Here are some rows, each followed by its group. Groups can overlap.
[ 11 -11 -50  24  13  47 -51  38  17  32   3  12  24 -43 -30 -28  26  36
 -17  -4  35 -11 -26 -30] d
[ 72 -27  -2 -74 -17  -1 -51  38 -54  59  -3  36 -48  82 -29  42  63  38
 -17  41 -17 -75 -26  51] d
[  6 -14 -49  36  17  42 -51  38   9  22  -3   7  14 -40 -31 -20  23  37
 -17 -14  35  -6 -26 -35] d
[ 26  41 -30 -13 -25  55  46  38 -26  45  -8  29 -29 -53 -30 -33 -20  37
 -17  24  30 -25 -26 -33] d
[ 114  -17 -112   81   51   55   46   38   17  127   -8  -23   17  -83
  -28  -72  -46   38  -17    0   59  -81  -26   37] d
[-42  32  42 -19  16 -56 -12  61  15 -33  52  11   1  19  58 -25 -18 -16
  13  56 -35  23  33 -37] v
[ 108  -23 -113   85   56   49  -12   38  -44  127   -2  -37  -14  -85
  -31  -70  -45   38  -17   -1   64  -80  -26   36] d
[-41  -3  54 -68  34 -57 -12  38  -4 -10  -6  23  24  41 -30  52  32  34
 -17  45 -25  -5 -26  22] d
[  9 -23 -31  53  -1  19 -51 -10 -22 -10 -28 -33 -20 -25  46  20 -29 -55
 -55 -49  18  16  -1 -29] f
[  75  -13    3  -84  -41   -1  -12   38 -127   59   -3   78 -112   88
  -30   61   60   38  -17   46  -20  -86  -26   50] d
[  4 -20 -14  34 -22  12 -51 -10  -1 -26 -32 -29  -5 -13  44 -19  27 -54
 -55 -46   5  27  -1 -30] f
[-32 -22  57 -77  32 -37  46  27 -53  -5  53 -12 -13  44 -13 -44 -70  -3
  58  24 -23 -10 -77  37] o
[-24 -22  18   1 -13 -14  46 -10  15 -41 -37 -29   8   5  45 -18 -18 -54
 -55  -5 -19  31  -1 -32] f
[-30 -23  59 -77  29 -28  46 -56 -33  -2 -20 -22 -19  46 -36  49 -46  38
  48  14 -24 -13  43  60] t
[  4 -22 -13  27 -25  10 -51  26 -22 -23  22 -30 -17 -12  59  17  23 -51
 -15 -41   5  28 -35 -24] j
[  8 -17 -52  42  20  41  46 -10  12  21 -36   8  15 -40  46  22 -12 -55
 -55 -21  34  -3  -1 -34] f
[  3 -20 -14  28 -22   8  46 -10 -20 -25 -31 -34 -20 -12  46 -26  28 -54
 -55 -42   3  27  -1 -30] f
[ 97  88 -58  32 -19  60 -12  38  87 114  -3  66  22 -76 -28 -87 -57  37
 -17  14  45 -68 -26  77] d
[-14 -23  59 -46  32  -1  46  27   0   2  52 -29  -6  51 -15 -54 -85  -4
  58 -17 -17 -22 -77  75] o
[ -9 -23  -2   5 -35  -3 -12  38 -19 -34 -11 -31 -17  -3 -28  24  24  37
 -17 -24  -4  28 -26 -26] d
[-43  43  39 -22  14 -63 -12  38  28 -33  -3  24   8  20 -28  28 -24  39
 -17  61 -32  22 -26 -29] d
[  7 -23 -24  42 -11   9 -12  61  -9 -16  52 -35  -8 -17  53 -13  23 -18
  13 -46  12  21  33 -34] v
[  2 -23 -13  21 -25   6 -51 -10 -21 -26 -33 -27 -18 -10  46 -22  24 -54
 -55 -39   3  27  -1 -33] f
[-44  31  50 -59  31 -71  46 -56  30 -14 -12  56  43  38 -33 -72  75  37
  48  67 -27   0  43  63] t
[  5 -20 -21  42 -15   5  46  27  -3 -20  50 -36  -9 -19 -11  16  15  -6
  58 -45  13  22 -77 -29] o
[ 19  17 -37   2 -14  51 -12  38 -14  41  -4   8 -12 -48 -31 -22  16  38
 -17  16  37 -20 -26 -36] d
[ -7 -21  -4   8 -31   1  46  38 -16 -35  -2 -28 -15  -5 -28  24  23  37
 -17 -31  -3  29 -26 -23] d
[ 18  17 -36   0 -13  52 -12 -56 -17  40 -14   5 -14 -48 -35 -33 -32  36
  48  17  36 -20  43 -32] t
[-26 -17  14   2 -16 -19 -51 -56  17 -39 -12 -33   9   5 -34  16 -22  39
  48  -1 -17  29  43 -33] t
[ 35 -18  26 -27  15  17 -12 -10  22  25 -34 -36   6  66  47 -84 -55 -54
 -55 -14 -16 -49  -1  78] f
[ -9 -22  -6   8 -29  -3 -51 -10  -8 -33 -32 -30  -7  -6  47  18  25 -54
 -55 -28  -3  28  -1 -25] f
[-44  48  44 -23  16 -64 -12  26  30 -33  18  23  15  21  57  28 -28 -54
 -15  67 -37  21 -35 -28] j
[-15 -20  61 -52  35   0  46 -56  10   4 -12 -32  -3  53 -35  59 -36  39
  48 -16 -21 -21  43  28] t
[ -1 -22 -13  21 -21   5 -51  26 -12 -26  26 -32 -10 -10  60  18  25 -48
 -15 -38   4  27 -35 -26] j
[-15 -20  61 -51  31  -2 -12 -56   7   3 -12 -32  -2  51 -37  58 -34  38
  48 -17 -20 -22  43  29] t
[-20 -21  61 -64  29 -14  46 -33 -11   1  52 -28 -14  49 -45  48 -45 -17
  20  -4 -21 -18  23  60] h
[ 12 -21 -25  48 -13  13 -12  61 -12 -13  52 -36 -14 -19  56  21  12 -14
  13 -50  12  22  33 -28] v
[ 23  36 -28 -15 -24  57  46  61 -35  41  51  23 -27 -52  57  39 -37 -19
  13  24  29 -25  33  27] v
[-45  29  36 -18   7 -58  46 -56  15 -35 -16  17  13  17 -34 -76  50  38
  48  51 -31  23  43  66] t
[-20 -19   8   4 -27 -13  46 -56  10 -41 -14 -31   4   2 -34  17 -13  37
  48 -14 -10  29  43 -33] t
[-45  39  50 -58  33 -73 -12 -10  31 -14 -30  57  54  37  44 -38  59 -55
 -55  70 -28   2  -1  29] f
[  0 -26  -5  16 -33   6 -12  38 -26 -32  -4 -31 -20  -9 -29  21  19  39
 -17 -38   0  31 -26 -27] d
[  7 -23 -42  57  12  30 -51  38 -15   2  -2 -17 -10 -31 -30 -16  27  37
 -17 -40  28   8 -26 -28] d
[ 26 -10  40 -25  21  27 -12 -56  61  22 -20 -12  31  63 -34  58 -59  39
  48 -26 -21 -43  43  29] t
[-20 -18  11   3 -22 -12 -51 -56  12 -42 -19 -32   4   2 -34 -40  39  38
  48 -14 -13  30  43  30] t
[  6 -21 -38  55   5  23  46  27 -16  -3  52 -23 -13 -28 -12  19 -28  -6
  58 -43  24  12 -77 -28] o
[-26 -15  17  -1 -15 -22 -12  26  21 -38  21 -31  12   5  59 -38  39 -54
 -15   4 -19  28 -35  29] j
[ -6 -24  -1   9 -36   3 -12  38 -22 -37  -8 -32 -22  -6 -32  24  22  37
 -17 -33  -3  31 -26 -23] d
[ 75 -10  -1 -80 -26  -1 -51 -56 -97  63 -17  72 -82  85 -32  73 -70  38
  48  45 -19 -80  43  62] t
[-38   8  34 -14   6 -46 -12 -10  -7 -36 -32  -3   8  15  44 -62  42 -55
 -55  39 -28  26  -1  32] f
[-43  44  41 -20  14 -63  46 -10  30 -33 -27  26  15  19  45 -38  39 -56
 -55  61 -32  22  -1  32] f
[-43  19  53 -62  31 -65  46 -10  21 -14 -35  42  37  38  44  51  46 -51
 -55  58 -27  -2  -1  22] f
[-43  22  54 -64  32 -65  46  61  24 -12  52  43  44  39  58 -36  60 -19
  13  58 -26  -3  33  29] v
[  7 -24 -19  32 -16  14 -51 -10 -18 -22 -38 -30 -15 -14  46 -15  16 -52
 -55 -45   3  25  -1 -34] f
[ 99  54 -69  48  -5  58 -51 -33  68 119  52  39  36 -79 -45 -71 -73 -16
  20   8  51 -70  23  37] h
[  4 -17 -49  48  20  37 -12  26  -1  10  25  -3   0 -35  59 -21 -33 -52
 -15 -30  32   1 -35 -29] j
[ 41 -17  18 -32  10  15 -51 -56  18  28 -16 -30   5  69 -35  61 -59  38
  48  -6 -15 -52  43  28] t
[ -9 -22   1   9 -35  -3 -51 -33 -19 -38  51 -29 -19  -3 -44  25  15 -17
  20 -26  -5  31  23 -25] h
[-48  65  46 -29  20 -72 -51 -10  46 -30 -30  49  33  25  44  35  36 -56
 -55  76 -38  19  -1  24] f
[  9 -11 -48  30  12  47 -12  27   8  28  50  16  20 -42 -14  69 -45  -2
  58  -7  37  -9 -77  59] o
[ -4 -23  -3  11 -35   6 -12  38 -31 -33  -5 -26 -22  -6 -29  24  15  38
 -17 -35  -3  31 -26 -23] d
[ 17   2 -42   9  -4  50 -51  26 -12  41  23   8   7 -48  59 -33 -34 -52
 -15  10  35 -17 -35 -31] j
[  8 -20 -46  51  13  35  46  26 -10   9  25  -8  -3 -33  58 -20 -32 -49
 -15 -35  28   4 -35 -32] j
[-36 -12  29  -9  -5 -39  46 -56  24 -37 -24 -13  23  12 -30 -60  62  37
  48  27 -25  26  43  34] t
[  1 -25  -8  22 -32   7  46 -10 -31 -28 -32 -31 -24 -10  46  19  24 -52
 -55 -40   3  29  -1 -26] f
[  6 -23 -17  38 -21  11 -12 -56 -20 -24 -16 -32 -19 -16 -34  15  24  36
  48 -48   8  26  43 -26] t
[  8 -11 -50  33  14  46  46 -56  17  26 -10  18  22 -42 -34 -26 -27  38
  48 -13  35  -7  43 -36] t
[  8 -21 -22  41 -15  10  46 -56 -18 -17 -11 -35 -14 -16 -34  15  21  37
  48 -46   9  23  43 -30] t
[  79   -8    7  -90  -30    2   46  -10 -119   63  -31   79  -96   88
   44  -89  -89  -55  -55   49  -25  -84   -1   80] f
[ 51 123  -4 -35 -81  59 -51 -56 -92  53  -7 127 -61 -60 -34 -52 -55  37
  48  37  28 -39  43  71] t
[ 32 -18  29 -27  14  19 -51 -33  21  24  51 -33   6  66 -46  59 -57 -16
  20 -18 -15 -49  23  27] h
[ -9 -25   0   9 -37   1 -12 -56 -23 -39 -18 -31 -17  -4 -32  25  22  38
  48 -29  -6  30  43 -25] t
[ 44 -15  19 -34  11  14 -12  38  22  29  -4 -32   6  68 -28  61  38  38
 -17  -3 -16 -54 -26  49] d
[  5 -21 -20  44 -16   5 -51  61  -5 -20  51 -35 -11 -17  57 -16  19 -19
  13 -46  15  23  33 -28] v
[  7 -21 -35  51   3  16 -12 -10 -19  -4 -31 -36 -17 -23  44  14 -23 -55
 -55 -43  22  15  -1 -33] f
[ -6 -19  60 -37  27   9  46 -56  23   8 -11 -27   5  55 -34  48 -71  37
  48 -27 -20 -27  43  63] t
[ 20  14 -35  -4 -16  50  46  38 -28  43  -4  10 -16 -49 -31 -22  16  36
 -17  20  35 -22 -26 -35] d
[  2 -22 -12  21 -25   6 -12 -10 -21 -25 -34 -31 -19 -10  44 -18  28 -55
 -55 -38   3  27  -1 -29] f
[ 13  -1 -42   9   1  49 -51  61  -5  36  49  11  14 -47  57  56 -37 -19
  13   9  37 -16  33  25] v
[ 22  39 -30  -5 -27  55  46  61 -23  40  51  28 -13 -51  55  41 -38 -17
  13  20  35 -24  33  29] v
[  4 -23 -19  36 -19   6  46 -10 -10 -20 -32 -34 -10 -15  46 -13  22 -54
 -55 -43   9  23  -1 -31] f
[  6 -12 -50  37  17  42 -12 -56   7  23 -10   7  12 -41 -33 -27 -29  38
  48 -16  36  -5  43 -41] t
[-43  36  52 -63  35 -68 -51 -56  43 -16 -12  48  57  38 -35  35  36  37
  48  63 -28   0  43  25] t
[  8 -15  49 -22  22  21 -12  61  32  17  49 -19  16  58  56  60  60 -17
  13 -34 -18 -36  33  48] v
[  0 -22 -12  22 -27   3 -51 -10 -12 -28 -27 -30 -14 -11  44  17  21 -56
 -55 -38   3  28  -1 -27] f
[  8 -22 -20  39 -18  10  46 -33 -11 -19  53 -31 -12 -17 -45  14  21 -15
  20 -47   9  24  23 -29] h
[-46  74  44 -29  20 -74  46 -56  61 -32  -9  58  43  23 -36  31 -27  37
  48  75 -34  20  43 -29] t
[-34 -22  57 -74  34 -48  46 -10 -25  -7 -29   6   7  43  45  42  42 -55
 -55  37 -24  -8  -1  52] f
[ -8 -22  -1  13 -34   4  46 -56 -23 -41 -15 -32 -18  -2 -33  27  17  37
  48 -31  -9  32  43 -25] t
[-45  48  49 -55  33 -75 -12  61  44 -16  51  66  59  36  57 -60  61 -16
  13  73 -29   3  33  29] v
Which 2 groups are nearest to each row below, nearest first, going by the distance to the group's nearest row?
[ 23 -12  41 -23  19  23  46 -10  40  20 -36 -20  18  63  46 -84 -57 -55
 -55 -27 -18 -42  -1  78] f o
[-46  45  41 -23  13 -65 -12 -56  30 -31 -12  32  15  21 -34 -36  59  38
  48  65 -34  21  43  27] t d
[-45  52  44 -23  19 -66  46  38  36 -32  -5  31  20  23 -30 -38  59  38
 -17  68 -36  21 -26  30] d f
[-35 -11  28  -7   1 -36  46 -56   3 -38 -15  -9  13  10 -33  21 -19  37
  48  22 -27  27  43 -29] t h
[ -6 -21  -2  12 -35   6 -12  38 -38 -37  -4 -29 -19  -5 -29  22  14  37
 -17 -31  -8  32 -26 -30] d h
[ 80 127 -14 -12 -78  62  46 -10  11  78 -38 127 -92 -69  47  72 -70 -53
 -55  28  30 -56  -1  63] v t
[ 55 -22   5 -51  -2   5  46  26  -8  37  24 -11 -15  73  57  61  41 -51
 -15  18 -14 -62 -35  51] d v
[-21 -18  16   4 -17 -10 -51  38   9 -40  -4 -31   4   5 -28  18 -23  37
 -17 -10 -17  32 -26 -35] d t
[ 23  25 -35  -4 -17  53 -51  38 -23  43  -4  12 -21 -50 -29 -28  19  36
 -17  18  32 -22 -26 -30] d j
[-25 -20  60 -68  32 -16 -12  38 -17   0  -6 -32 -15  49 -28 -47  73  38
 -17   0 -21 -17 -26  60] d f
[ 15   1 -44   8   1  50  46  61  -9  38  51  10  12 -48  59  48 -45 -22
  13   9  34 -16  33  61] v o
Which 3 groups are nearest to each row below, nearest first, going by the average distance to the group's rows?
[  2 -21 -13  30 -25   8 -51  38 -16 -28  -7 -31 -13 -12 -31  16  15  36
 -17 -43   5  27 -26 -25] d j f
[  4 -23 -13  31 -25  13 -51  38 -23 -26 -12 -25 -15 -12 -28  19  24  35
 -17 -45   4  28 -26 -27] d j f
[-45  64  51 -56  35 -79  46 -56  58 -17  -8  76  64  36 -36 -74  74  39
  48  75 -26   3  43  65] t v f
[103  48 -77  55   4  58  46 -56  71 127 -10  31  44 -79 -36 -70 -47  36
  48   8  52 -72  43  40] h d t
[ 10 -19  49 -19  22  20 -12  27  19  15  51 -20   7  59 -14 -71 -46  -3
  58 -34 -19 -36 -77  37] o j h
[-44  65  50 -52  33 -79 -51 -10  61 -19 -30  76  66  33  44 -54 -55 -55
 -55  84 -33   7  -1  72] f j v
[  0 -21 -18  25 -17   0 -12 -33  -6 -22  50 -31  -9 -12 -44  17  16 -13
  20 -36   8  24  23 -26] h j t
[ 22  16 -38  -6 -12  50 -12 -56 -22  46 -16   7  -9 -49 -35 -32 -34  36
  48  20  32 -21  43 -31] t h d
[ 22  39 -29 -11 -26  56 -51 -56 -29  38  -6  26 -12 -50 -33 -44 -70  39
  48  22  31 -23  43  37] t h d
[ 10 -22 -19  44 -18  17 -51  38 -16 -21  -6 -33 -14 -19 -29  15  22  36
 -17 -50   9  24 -26 -31] d j f
[ -2 -22  -4  14 -34   9  46  38 -28 -35 -11 -26 -24  -6 -29  20  13  37
 -17 -37  -4  33 -26 -31] d j o
Which 2 groups are nearest to each row below, nearest first, going by the average distance to the group's rows?
[ 40 -15  26 -27  13  20  46  38  23  27  -5 -33   6  67 -29  70 -43  37
 -17 -12 -17 -50 -26  60] o h
[-26 -16  18  -2 -14 -19  46  38  23 -40  -9 -33  17   6 -29  19 -21  36
 -17  -1 -19  30 -26 -33] j o
[-40  43  42 -21  17 -61  46  38  24 -34  -8  18   6  21 -29 -37  58  37
 -17  63 -34  23 -26  27] f v
[-44  35  52 -62  32 -71 -51  61  39 -14  51  58  58  39  59 -38  59 -17
  13  64 -26   0  33  30] v j
[-42  19  33 -13   6 -51 -12  38   4 -38  -2   1  16  14 -30  27 -18  36
 -17  40 -28  25 -26 -27] j d
[  5 -24 -17  37 -20   8 -51  38 -12 -22  -4 -28 -11 -14 -32  14  15  37
 -17 -46   9  26 -26 -32] d j
[-31 -21  57 -78  28 -37 -51 -33 -43  -4  52 -10 -13  46 -46  36  49 -16
  20  17 -18 -13  23  22] h t
[-46  62  49 -53  31 -78 -51 -10  59 -16 -24  79  70  35  48 -34 -34 -57
 -55  78 -32   5  -1 -31] f j
[-35 -22  56 -72  33 -48 -12  38 -35  -8  -5   6  -1  42 -28  41 -58  38
 -17  36 -23  -8 -26  29] o t
[-44  27  51 -61  30 -71 -12  27  30 -13  50  54  47  38 -12  41  41  -2
  58  65 -26   0 -77  54] o v
[-44  60  51 -55  33 -77 -51  38  56 -19  -1  69  62  36 -29  36  33  36
 -17  74 -27   4 -26  24] v t
Which 3 groups are nearest to each row below, nearest first, going by the distance to the group's nearest row?
[ 12 -12 -48  23  11  50 -51  38  11  33  -9  17  22 -43 -29 -14  17  37
 -17  -1  35 -12 -26 -34] d j t
[-15 -21  58 -46  31   0 -51 -56   7   7 -14 -29  -1  51 -33 -44  72  38
  48 -20 -20 -23  43  63] t d h
[  8 -21 -41  59   8  26  46 -56 -18   0 -13 -27 -11 -29 -32 -15 -27  37
  48 -44  25  10  43 -36] t h o
[ 45 -18  14 -38   4  12 -12  38   2  34  -4 -21  -8  70 -28  61  40  37
 -17   1 -15 -56 -26  50] d v h
Which 3 groups are nearest to each row below, nearest first, going by the distance to the centre of the group?
[-36 -15  29  -8  -2 -36 -51 -56  10 -38 -17 -15  14  11 -35  24 -12  39
  48  20 -26  28  43 -32] t h f
[-15 -17  62 -45  32   3  46  27  10   6  51 -30   0  53 -14 -55 -87  -4
  58 -21 -21 -23 -77  74] o h t
[-42  21  40 -15  12 -50 -51  61   3 -35  51   8  -2  18  57 -38  40 -18
  13  48 -34  25  33  27] v j f
[  2 -22 -15  34 -20   8 -51 -10 -14 -26 -35 -35 -14 -14  45 -20  21 -54
 -55 -45   7  26  -1 -30] f j d
[  7 -21 -43  57  11  30 -12  38 -16   2  -5 -16 -10 -33 -32 -13  24  38
 -17 -42  28   7 -26 -30] d j h
[  7 -14 -50  32  18  44  46 -10  12  26 -34   5  17 -41  45  26 -19 -55
 -55 -11  34  -8  -1 -29] f j d
[-48  79  49 -47  27 -84  46 -33  74 -20  52  91  75  32 -45  37 -37 -18
  20  85 -31   7  23  30] t h v
[  8 -13 -50  30  15  46  46  38  14  27   3   9  16 -44 -28 -15  17  38
 -17 -10  34  -8 -26 -33] d j o
[ 22  23 -40  -3 -11  52 -51 -33 -14  48  51  10  -5 -49 -44 -31 -21 -19
  20  18  33 -20  23 -30] h d t
[-45  45  52 -56  35 -72 -51 -10  44 -15 -33  60  58  37  47 -48  49 -56
 -55  71 -31   2  -1  63] f v j
[  1 -23 -11  23 -30   6  46 -10 -17 -30 -31 -26 -15 -10  44 -20  16 -56
 -55 -39   2  28  -1 -35] f j v
